One turning vector, and how many ticks it has turned
The counts run from 0 to 514.
[144  97 112 132 122 171  76 112 133 101  78 170 115 144 111 119 103 140
  91 115 121 118]  155
[120 153  92 114  98 149 130 153 134 125  54 127 125 109 128 103  98 100
 102  90 160 125]  430
[116 116 139 123 166  97 143 127 136 164 118 104 126 134 191 130 172 173
 145 165  92 135]  81
[114 167 146 118 149 125 175 143 118 140 144  94 142  94 144 155 187 131
 150 101 151 161]  514
[122 124 133 140 117  72 138 135 128 145 191  99 137 146 141 110 125 136
 155 193 109 112]  408
[125  91 128 142 121  89  96 115 137 138 139 130 125 163 151  99 102 155
 131 198  87  99]  356
[127  85 136 134 150 102 108 114 138 155 133 127 120 155 169 120 143 173
 136 186  77 114]  359
[141 120 102 143  78 141  87 128 133 100 123 154 124 142  90  98  68 106
  98 140 134 101]  298
[145 107 137 151 107 149  91 103 118  89 188 159 130 151  71 144 116 136
 119 142 113 120]  255
[122 109 127 138 114  77 118 131 132 143 172 112 133 153 145 106 109 135
 145 202 100 100]  75
[143  88 120 148 115 128  69 106 132 116 113 158 112 165 127 102  96 152
 112 169  93 102]  209
[117 155 149 121 149 104 176 143 117 149 164  96 142 102 149 156 187 138
 159 126 132 157]  180
[143 113 125 154  86 126  91 119 125  98 177 150 136 155  82 116  88 115
 119 163 118  99]  444
[119 169 137 113 141 139 175 146 120 128 128 107 144  90 131 152 182 121
 140  83 158 162]  328
[115 147 155 122 155  99 169 139 118 142 179  98 147 112 154 152 185 139
 163 134 132 148]  273
[137 133  99 122  95 158 106 137 131 110  59 152 117 123 113 101  92 107
  88 103 149 116]  245
[144  90 119 134 123 157  69 104 132 103  98 174 113 156 114 116  96 150
  95 141 110 116]  489
[147 134 131 138 113 183 104 114 113  79 132 165 128 123  71 142 127 117
 102  85 147 140]  105
[140  79 132 142 135 142  71  98 134 113 119 162 116 160 126 120 115 164
 110 160  88 110]  304
[144 112 134 155  95 132  91 111 125  99 190 150 130 151  75 127  98 120
 122 154 119 107]  350
[145 115 114 145  84 135  93 121 130  98 152 152 128 144  80 105  71 107
 106 152 129  98]  111
[120 133 145 139 127  82 145 133 121 146 205  96 143 133 139 132 148 136
 163 183 108 124]  220
[137  98 155 146 152 114 114 104 120 122 196 133 135 146 130 150 159 163
 147 167  87 133]  216
[127 101 157 133 163 106 130 111 126 145 173 121 136 138 159 154 177 176
 149 158  92 144]  456
[110 168 107 108 124 122 157 163 141 148  55 105 123 101 159 109 132 115
 117 100 157 132]  282
[132 159 129 121 130 173 143 132 118  98 101 138 132 100 104 151 163 116
 115  60 167 160]  476
[119 110 124 129 126  70 129 137 135 161 158  97 134 148 162 103 121 139
 149 193 101 102]  503
[133 104 130 150  97  95  99 119 133 130 183 134 128 159 115 107  90 128
 134 192 102 101]  260
[153 117 132 146 111 169  91 109 116  80 156 172 133 136  71 142 123 127
 107 114 130 131]  440
[111 175 130 117 119  98 182 160 117 141 147  89 145  97 143 130 159 106
 155 118 156 146]  183
[114 119 133 121 156  90 143 133 136 168 111 101 127 131 195 116 153 164
 147 163 100 128]  507
[123 167 133 115 146 156 162 141 118 122  94 119 133  91 127 151 180 127
 124  72 163 165]  141
[117 182 113 114 102 127 166 161 123 129 108 104 134  91 119 117 125  84
 126  95 178 138]  426
[139 105 111 146  90 122  89 117 134 109 156 146 128 158  98  96  78 119
 112 175 112  89]  19
[145 104 121 134 124 181  77 107 127  99  84 176 114 139 107 130 114 142
  88 102 127 128]  249
[129  85 119 139 113 102  91 112 137 135 139 137 113 167 143 100  96 152
 128 193  87  98]  449
[138 111 105 141  86 137  81 126 134 104 112 155 120 153  94  99  69 114
  98 147 124  96]  299
[125 116 157 140 153  96 144 115 119 140 201 109 143 136 140 148 174 160
 160 164  99 141]  31
[113 174 131 121 120  93 187 157 120 148 146  84 145  96 147 125 151 110
 153 129 152 137]  277
[119 154 130 107 154 149 157 141 128 129  74 121 131  92 146 144 176 140
 119  79 150 160]  46
[141 112 108 142  83 130  83 122 131 104 147 159 121 155  92 101  74 119
 109 159 118  99]  112
[109 153 116 102 146 127 158 147 134 150  54 106 120 103 176 120 155 133
 122  99 151 148]  470
[133 107 129 151  95 102  97 123 123 114 191 136 131 159 103 112  93 126
 133 189 105 100]  259
[122  96 126 135 126  86 106 123 139 146 145 119 121 159 156 101 107 154
 135 192  90  99]  263
[120 114 149 129 173 106 142 118 123 155 152 122 130 132 170 144 183 177
 149 159  91 142]  269
[135 154 102 126  79 149 120 143 125  99 109 139 128 119  83 110  93  88
 103 102 169 120]  55
[103 157 124 109 125  74 170 159 133 164 128  75 140 114 172 109 139 120
 149 150 136 129]  38
[114 113 125 128 129  72 139 133 140 163 142  96 129 142 177 103 125 148
 150 192  96 108]  504
[119 129 154 124 172 107 156 126 127 149 146 106 140 121 172 151 192 166
 157 143 108 156]  177
[134 107 142 150 117  99 114 109 119 121 217 128 139 152 109 129 126 136
 143 180 106 115]  498
[145 128 106 142  78 143  91 131 124  92 126 149 127 139  77 108  75 101
 100 134 144 104]  297
[107 148 116 105 149 102 164 152 138 166  74  97 128 103 189 117 158 142
 139 128 133 138]  135
[140 139 126 119 130 184 114 118 121  90  92 166 123 108  97 150 144 127
  96  68 158 150]  196
[146 134 126 144  93 166  99 118 115  80 149 163 134 133  64 136 112 107
 108 100 149 125]  107
[143 115 120 133 125 186  98 115 122  93  86 172 118 129  98 137 129 136
  93  84 137 135]  436
[117 131 148 124 172 111 159 130 125 153 137 103 138 112 176 155 195 164
 158 129 117 155]  84
[109 169 104 103 117 118 162 168 133 143  68  98 126 100 148 109 127 110
 115 102 168 132]  188
[144 132 129 138 122 185 102 116 116  79 111 166 126 119  82 148 137 124
  95  77 149 141]  104
[142 108 138 152 103 113  99 111 123 109 203 140 136 158  91 127 107 134
 135 170 107 109]  164
[116 184 116 121  97 134 162 158 121 117 118 106 137  98  99 126 133  88
 122  87 178 141]  332
[105 171 108 109 116 103 171 167 134 155  87  94 130  97 162 106 130 109
 134 119 158 137]  280
[152 113 133 141 123 184  88 103 117  85 124 174 128 135  80 146 130 133
 101  92 131 139]  438
[140  86 118 143 128 153  69 105 133 109 107 169 111 159 122 115 101 155
  98 148 101 110]  396
[115 153 107 104 133 146 149 148 131 138  43 119 122 100 154 119 135 129
 107  91 160 138]  284
[108 180 126 118 117 100 182 162 125 149 136  86 142  96 137 125 152 101
 146 117 166 141]  184
[146  94 155 148 143 125  97  96 121 104 198 151 130 154 112 144 144 154
 139 164  94 122]  402
[108 152 117 102 149 123 157 148 133 155  62 101 126 105 175 120 160 139
 129 105 143 144]  43
[102 166 119 110 115  89 176 163 129 159 112  76 131 102 163 109 139 111
 147 134 155 132]  372
[119 104 148 128 168 105 129 115 127 157 140 119 130 137 177 135 171 180
 144 163  87 137]  268
[149  87 142 152 137 153  83  92 118 102 158 165 124 154 102 148 132 160
 120 144  94 128]  493
[106 122 128 116 149  83 148 139 137 172 112  93 125 130 193 115 150 156
 145 168 107 125]  413
[122 146 107 111 125 156 128 144 132 124  42 131 118 106 139 112 122 119
  96  85 156 130]  98
[109 126 137 112 171 106 157 137 138 160 103  98 128 111 189 136 180 168
 146 132 113 149]  416
[120 162 136 117 150 147 162 142 117 126 108 114 136  89 133 151 185 128
 133  78 160 163]  234
[147  95 141 151 124 146  84  98 113  93 179 164 132 154  86 142 125 144
 120 144 110 122]  161
[116 111 141 123 171 101 140 119 132 158 129 110 128 125 184 137 181 176
 148 159  87 141]  175
[110 182 118 114 111 100 177 165 127 148 122  85 140 100 141 119 141  96
 142 114 170 138]  185
[128 106 126 144 107  84 110 125 132 144 173 113 132 158 134 101 102 136
 143 201  95 101]  168
[138  97 151 145 145 122 104 102 117 117 193 143 134 150 119 147 155 160
 147 171  89 132]  309
[138 105 118 145  88 110  91 119 133 113 159 145 126 162 104  99  80 127
 119 181 111  96]  446
[124 152  96 107 109 151 125 147 136 124  41 134 116 113 130 103 112 108
  98  94 161 128]  4
[131 101 123 146  98 102  92 118 134 129 162 132 128 159 124 102  86 132
 129 190  99  95]  354
[139  99 114 142  94 135  77 112 133 107 116 154 119 161 108 102  77 130
 103 167 108  93]  207
[122  93 128 132 148  89 113 118 138 157 130 117 126 151 176 115 136 168
 137 190  78 108]  265
[115 168 143 115 146 125 176 139 118 132 135 100 140  89 136 157 184 127
 146  89 154 163]  421
[151 120 126 133 123 188  90 111 120  84 104 171 124 133  84 142 126 134
  95  90 132 140]  437
[121 170 137 116 136 145 166 144 117 125 116 114 138  86 126 153 179 120
 130  74 166 165]  235
[118 148 134 104 164 124 161 140 125 151  83 109 134  94 172 141 177 148
 136 101 138 156]  231
[126  87 143 130 163 106 114 111 135 149 138 121 124 149 174 129 153 175
 141 172  78 125]  360
[115 140 141 112 171 117 163 135 131 157 107 105 129 110 185 144 188 161
 146 117 121 153]  417
[130 141 101 117 112 161 109 135 133 119  43 145 118 116 119 110 109 118
  88  87 154 126]  432
[110 171 134 119 129  94 185 155 123 153 158  86 148  99 144 128 165 112
 156 131 151 140]  276
[144 110 134 152  98 123  96 114 123 105 194 148 135 153  82 124  99 125
 128 165 113 111]  257
[115 135 151 129 168 107 161 127 120 149 156 102 138 116 165 155 192 158
 159 132 117 155]  178
[141 107 127 154  95 109  95 115 121 105 194 146 134 160  94 118  98 131
 134 179 109 106]  258
[143 144 118 139  81 157 105 125 121  86 141 153 128 125  64 117  89  94
 103 107 155 116]  295
[138 143 130 130 121 178 122 128 119  89 107 154 132 106  89 146 146 117
 105  67 161 149]  290
[115 171 145 117 144 115 179 146 121 141 151  92 149  89 136 146 183 122
 152 108 149 156]  88
[112 125 146 116 177 111 158 129 130 162 117 102 132 115 183 140 185 165
 149 132 112 152]  510
[133 124 113 120 124 178 103 122 131 105  55 159 117 126 110 121 118 129
  86  86 143 131]  434
[117 175  98 109  98 126 156 164 128 132  79 104 129 102 126 101 113  95
 116  98 172 127]  1
[144 134 128 126 124 187 107 121 118  89  92 169 124 116  92 144 139 128
  95  72 150 148]  103
[134  92 119 141 104 105  84 117 137 125 140 137 122 160 126 101  87 136
 122 188  95  96]  448
[147 124 128 146 106 171  96 108 116  78 152 170 131 131  65 144 121 116
 107 106 139 132]  13
[141 128 121 150  88 150  96 122 119  82 161 153 130 138  63 126  89 106
 107 131 136 112]  109
[140 100 156 154 126 117 108 106 119 116 210 142 136 149 104 145 141 152
 140 168  92 123]  403
[117 139 151 120 164 109 167 132 124 151 142 101 141 110 161 154 200 155
 155 122 122 162]  85
[143  82 150 147 148 133  87  97 123 110 167 158 129 155 125 141 145 171
 132 161  82 126]  307
[108 132 123 120 139  80 162 145 135 170 113  89 128 129 192 108 141 147
 151 172 111 123]  319
[123 120 159 139 161 100 148 119 125 142 172 112 136 126 159 150 185 163
 161 155 101 144]  364
[120  98 134 132 152  84 121 128 141 164 130 113 122 151 182 111 139 162
 141 188  85 115]  172
[135 127  96 127  89 154 102 136 132 103  80 153 119 131  98  95  76 106
  93 119 147 107]  58
[146 107 131 143 125 185  85 109 122  83 113 177 119 135  92 144 130 140
  94  97 127 132]  344
[128 178 126 121 109 152 159 142 112 110 122 124 140  93  95 139 144 100
 119  68 177 150]  144
[148 112 139 148 106 156  89 104 115  84 178 164 135 147  72 139 115 128
 118 134 119 122]  348
[128 114 137 142 110  83 123 124 127 138 197 114 138 150 125 115 115 134
 146 194 105 111]  500
[111 143 145 133 131  82 168 139 122 145 189  91 143 118 144 136 161 130
 166 167 122 133]  34
[115 163 147 119 141 103 183 143 122 143 162  91 145 102 147 144 179 126
 156 121 143 157]  181
[104 155 117 111 126  79 170 155 133 167 105  80 132 113 180 104 140 122
 147 152 136 125]  39
[145  88 154 153 148 127  97  97 124 111 178 151 127 153 121 146 150 169
 137 163  85 131]  308
[133 110 134 151 108  96 108 117 122 122 210 127 133 158 106 123 115 131
 146 183  99 103]  72
[141 107 112 131 122 172  84 111 133  94  70 173 116 136 104 116 110 138
  91 103 128 125]  248
[132  87 122 140 131 104  87 115 135 137 131 135 116 162 150 105 111 162
 125 186  86 102]  450
[141 139 106 135  78 147 103 131 126  91 115 155 125 129  80 106  74  96
 102 122 148 108]  390
[130 165 124 121 113 161 150 141 118 101 121 134 138  96  88 145 145  97
 115  73 178 151]  51
[145 114 136 155 100 144  95 107 116  90 188 161 133 148  71 133 107 129
 121 150 116 115]  349
